Rotation paths and how fast each direction turns (degrees per step)
Each turn is a multiple of 5 degrees from 10 to 175, or 0.
Each row of a path follows its step; steps can be skipped.

step 1: [-0.03  1.27  1.38  0.43 -0.85  0.90  1.93  1.10  2.44  1.45 -0.68 -0.30
 -1.75  1.28  0.06 -0.04 -1.13 -1.04  0.39 -1.45  0.32  0.47  1.61 -2.12
  1.11 -0.03  1.72 -2.73  0.03 -2.07  1.76  0.68 -0.74  0.01  1.03 -0.58
  0.25 -1.42  0.94  0.08 -0.18 -0.50  1.94  0.76  0.08 -0.55  1.01 -1.54
  0.24]
step 3: [ 0.89  0.69  0.17  0.62 -1.12  0.69  0.56  0.52  0.22  0.03 -0.85 -0.93
 -0.97 -0.96  0.70 -1.07 -1.20 -0.86 -3.49 -0.17 -0.84 -1.96 -1.49 -1.12
 -0.05 -0.72 -0.38 -0.32  0.26 -2.72  1.06 -0.44  0.65 -1.86 -0.56  0.36
  3.10  0.21 -1.21 -1.50 -0.07 -1.24  0.67 -0.35 -1.05 -0.78  1.48 -1.71
  0.93]
step 6: [-0.39  1.24 -0.41  0.29  0.09 -0.53 -0.70  2.60 -0.65  1.13  0.43 -1.85
  0.51  1.80 -0.52 -0.45 -2.77 -2.77 -0.47  0.15 -0.91  1.17 -0.91 -1.73
  1.79 -0.55 -2.77 -1.72  0.53 -1.18  0.59  0.15  2.06  1.47 -0.79 -0.10
  0.91 -0.71 -0.34 -0.57 -0.45 -1.06 -0.27  0.09 -0.12 -1.09 -0.18 -0.49
  0.59]
step 10: [ 0.03 -0.38 -0.22 -1.21  1.52 -0.79  0.36  0.07 -1.11 -1.46 -1.23  0.61
  0.34  1.48 -1.01 -3.94  0.02 -1.38 -0.25  1.10 -0.49 -2.08 -1.49 -1.03
 -0.49  0.60  0.00  0.99 -0.25 -0.97 -0.47  1.32 -0.36 -2.74  0.80  0.12
  1.06 -0.87  0.54  0.97 -0.48 -1.50  2.21 -0.42 -1.89 -0.57  0.01  1.18
 -0.13]
step 13: [-2.35  0.67 -1.77 -0.78 -0.16  0.09 -1.38  1.68 -0.03 -0.84  0.78 -0.48
 -0.14  1.11  0.02 -2.84 -1.60 -0.25  0.81  0.26 -0.42  0.77 -0.44 -0.53
 -2.85  0.53 -1.54  1.39  2.84 -0.55  1.04  0.40  0.49  0.63 -0.16  1.10
 -0.06 -1.10  1.57  1.42  0.19  0.57  1.75 -0.29 -1.10  0.33 -1.06 -1.08
  0.76]
step 14: [-0.92  0.53  2.59  0.72 -0.22  0.68 -0.21  2.17 -1.69  0.11 -1.86 -0.42
 -0.45  0.82 -0.26 -0.73  0.72 -2.08  1.17 -0.22  1.06 -1.09  0.56 -1.51
 -1.52 -1.09 -0.83 -0.46 -0.80  1.63  1.63  1.83  1.14  0.78 -0.48  0.42
  0.60  0.40 -1.68  1.60 -0.81 -0.78 -2.94  0.06 -0.39 -0.29  0.04 -1.75
  0.71]
step 15: [-2.42 -0.70 -0.39 -0.87  0.76  1.57 -1.07  2.98 -0.97 -0.28  0.58  0.75
  0.11  1.19 -0.65 -1.29 -0.69  0.88 -1.80  0.82  1.39 -1.08 -0.79  0.59
 -0.42  0.27  1.29  1.05 -0.86 -0.27  1.64 -1.87  0.57 -1.02  2.24  1.62
 -0.48 -1.87  1.52  0.86 -1.56 -0.58 -1.11 -0.64  0.28  1.01  0.05  0.84
 -1.46]
step 16: [-1.36  0.87  2.03  0.41 -1.85  3.57 -0.23  1.28  0.07 -0.02  0.73 -0.53
 -1.58  1.52  0.54 -0.89 -0.83  0.91 -0.78 -1.07  0.90  0.56  2.84 -1.82
 -1.79  0.39  0.80  0.49  1.22 -0.64 -0.90  0.08 -0.25  0.12 -0.63 -0.22
  0.08 -0.19 -0.27  0.96  1.08  0.57  0.13 -0.56  1.08  0.39 -0.79 -2.11
  1.99]
Directions:
[-0.61  0.09  0.15  0.27 -0.08 -0.03  0.00  0.16  0.10 -0.13 -0.56 -0.02
  0.65  0.28 -0.05  0.09  0.88  0.18 -0.01 -0.40  0.19  0.14 -0.47 -0.32
  0.45  0.02 -0.15 -0.29 -0.17 -0.52 -0.25  0.42 -0.17  0.52 -0.19 -0.32
 -0.40  0.37  0.34 -0.39 -0.33 -0.26 -0.16  0.11  0.26  0.34  0.14 -0.67
 -0.10]  140
[-0.18 -0.03 -0.09 -0.13 -0.18  0.37  0.04  0.30 -0.05 -0.05  0.04 -0.07
 -0.39 -0.13  0.50 -0.32  0.02  0.42  0.05  0.05  0.04  0.57 -0.10  0.20
 -0.15 -0.27 -0.59 -0.28  0.03  0.39  0.21 -0.10 -0.46 -0.52 -0.20  0.05
 -0.42  0.34 -0.36 -0.53 -0.43 -0.73  0.56  0.07  0.39 -0.84 -0.20 -0.16
  0.31]  140
[-0.52  0.46  0.13  0.33  0.02 -0.52 -0.06  0.20 -0.05 -0.67  0.49  0.55
 -0.03 -0.60 -0.18 -0.44 -0.22  0.27  0.08 -0.59 -0.07  0.49 -0.08 -0.31
 -0.06  0.45 -0.23  0.52  0.10 -0.31 -0.18 -0.36  0.25 -0.56  0.31 -0.20
  0.51  0.32 -0.25 -0.14  0.37  0.00  0.13 -0.04  0.13  0.21  0.27 -0.23
 -0.15]  140
[-0.54  0.34  0.36  0.44 -0.18 -0.06  0.29  0.15  0.64  0.30 -0.08 -0.53
 -0.18 -0.12  0.07  0.16  0.45  0.06 -0.07  0.27  0.49 -0.25  0.54  0.00
 -0.63  0.13 -0.13  0.26 -0.11  0.10  0.69 -0.45  0.07 -0.27  0.25  0.73
 -0.15 -0.14  0.35 -0.16 -0.09 -0.06 -0.02 -0.02 -0.34  0.41  0.47 -0.35
  0.33]  25
[ 0.08 -0.25 -0.40  0.58  0.02 -0.81  0.52  0.41 -0.36  0.04 -0.47 -0.24
  0.23  0.54 -0.32  0.31  0.02 -0.33  0.79  0.28 -0.30  0.51  0.21 -0.13
 -0.34 -0.21  0.01  0.06  0.29  0.23  0.10  0.06 -0.06 -0.24  0.15 -0.39
  0.40 -0.14 -0.02  0.57 -0.39 -0.37  0.41  0.16  0.04 -0.04  0.20 -0.16
 -0.12]  90
